(in the rows, 128 means zero)
Each path below is one point turned by a fixed rotation once a step. After each direction that follows a path, write how fast that rotation turns it, in deg/step (0 if it stays still).
Each turn is a multiple of 5 degrees from 10 to 175, or 0.
Each row of a path follows its step; steps can be skipped.

step 0: [119 133 127 128 124 124 127 123 129 126 129 128 114 119 130 133 126 136
 134 122 126 119 128 124 134 121 117 139 123 132 130 120 125 127 124]
step 1: [134 125 124 129 125 133 131 130 127 137 132 122 121 121 130 126 131 134
 133 124 139 116 123 131 127 115 122 127 118 134 125 128 129 117 128]
step 2: [132 128 127 134 121 125 126 134 124 129 134 128 125 131 119 130 130 140
 149 126 137 122 132 131 136 125 127 123 127 124 131 128 127 126 135]
step 3: [123 132 133 134 128 133 129 141 127 122 132 128 126 123 130 133 129 139
 134 129 133 128 133 136 127 139 121 131 120 132 138 124 131 118 133]
step 5: [122 129 126 132 133 122 116 132 129 122 120 127 118 128 128 129 123 132
 140 125 131 122 142 128 123 127 128 135 130 134 131 125 128 137 121]
step 8: [133 120 132 129 132 124 133 134 133 122 138 126 129 126 125 126 130 135
 139 136 130 122 131 123 134 128 122 141 124 131 140 121 132 127 128]
step 9: [132 130 125 126 126 126 123 128 119 128 136 118 135 120 125 141 130 133
 128 135 130 123 124 136 131 127 119 133 128 135 131 119 138 122 128]
step 14: [135 129 125 126 130 122 128 138 131 128 122 122 129 123 125 136 131 135
 132 123 137 116 122 133 125 141 123 135 128 129 133 117 125 127 125]
step 15: [124 122 123 135 123 122 122 133 122 118 130 130 121 127 131 141 128 130
 127 128 137 111 132 133 127 127 128 131 129 137 128 127 134 133 124]
step 16: [130 130 124 131 130 127 124 140 132 125 136 128 122 130 129 133 124 121
 143 127 127 124 128 139 122 116 125 136 118 136 128 125 129 131 126]
Directions:
[129 126 128 131 126 130 127 132 127 130 132 130 127 126 130 130 128 128
 129 131 128 129 124 129 130 129 128 127 129 128 129 127 128 131 126]
55
[130 130 128 128 130 130 127 127 128 130 126 129 125 126 130 125 129 130
 127 125 127 131 129 124 128 129 126 128 128 128 126 125 130 132 126]
55
[127 132 127 128 129 125 128 126 125 126 130 130 126 128 128 128 129 127
 129 129 128 131 128 131 130 128 130 126 127 130 129 125 131 129 130]
110
[130 130 128 127 126 129 127 133 128 126 126 132 126 128 129 128 128 128
 127 125 130 127 130 130 129 130 130 126 130 128 126 127 125 125 128]
35
[125 126 125 130 130 128 128 127 126 128 127 129 126 128 128 128 126 124
 130 126 128 129 126 127 128 124 127 125 127 130 127 128 124 127 127]
70

step 3: [120 132 130 129 132 132 133 131 127 116 124 117 118 127 129 136 123 125
 124 126 129 123 120 136 130 131 127 119 131 131 124 124 120 126 126]
step 4: [126 120 123 131 125 130 128 118 128 117 128 124 120 134 122 134 122 128
 131 121 124 124 122 123 126 129 129 124 122 121 127 129 142 122 130]
step 5: [131 128 127 127 118 126 127 132 125 135 128 128 122 144 120 124 117 129
 133 125 126 127 135 120 125 119 132 133 123 128 132 130 130 126 121]
step 7: [118 124 127 130 125 117 120 127 130 118 130 133 125 120 133 134 131 136
 121 132 130 132 123 133 119 127 122 134 130 130 126 127 133 121 128]
step 8: [126 129 132 116 129 119 127 135 131 122 130 130 128 134 133 127 125 126
 134 117 120 129 126 134 125 124 126 133 127 126 120 137 131 122 134]
step 10: [125 121 122 128 111 136 133 123 122 132 129 127 129 122 127 122 136 129
 121 132 133 125 134 135 130 124 122 133 130 127 124 122 126 124 123]
step 11: [125 130 130 133 135 137 123 132 127 128 123 133 133 125 127 125 130 134
 123 127 119 125 130 131 131 117 120 132 128 124 111 126 129 131 127]
step 13: [128 132 134 127 118 122 135 133 128 133 135 132 126 126 131 137 128 117
 130 124 136 123 127 137 140 129 131 131 131 128 133 127 126 135 125]
step 14: [131 128 128 129 130 137 135 126 120 127 128 121 126 116 131 137 123 125
 125 118 126 122 124 131 125 130 137 127 136 129 119 120 128 133 125]
step 15: [128 124 123 129 128 134 117 116 123 127 115 128 132 135 122 135 133 128
 129 119 126 125 122 124 127 127 135 128 131 131 126 129 133 121 120]
Directions:
[127 127 129 126 127 134 129 128 131 128 128 129 130 127 129 129 129 126
 129 130 127 127 128 129 131 127 124 127 124 130 127 127 128 130 129]
35
[128 127 126 130 128 128 127 127 126 127 127 127 128 127 127 132 130 131
 128 126 127 130 129 130 126 129 127 126 125 128 122 128 129 128 131]
100
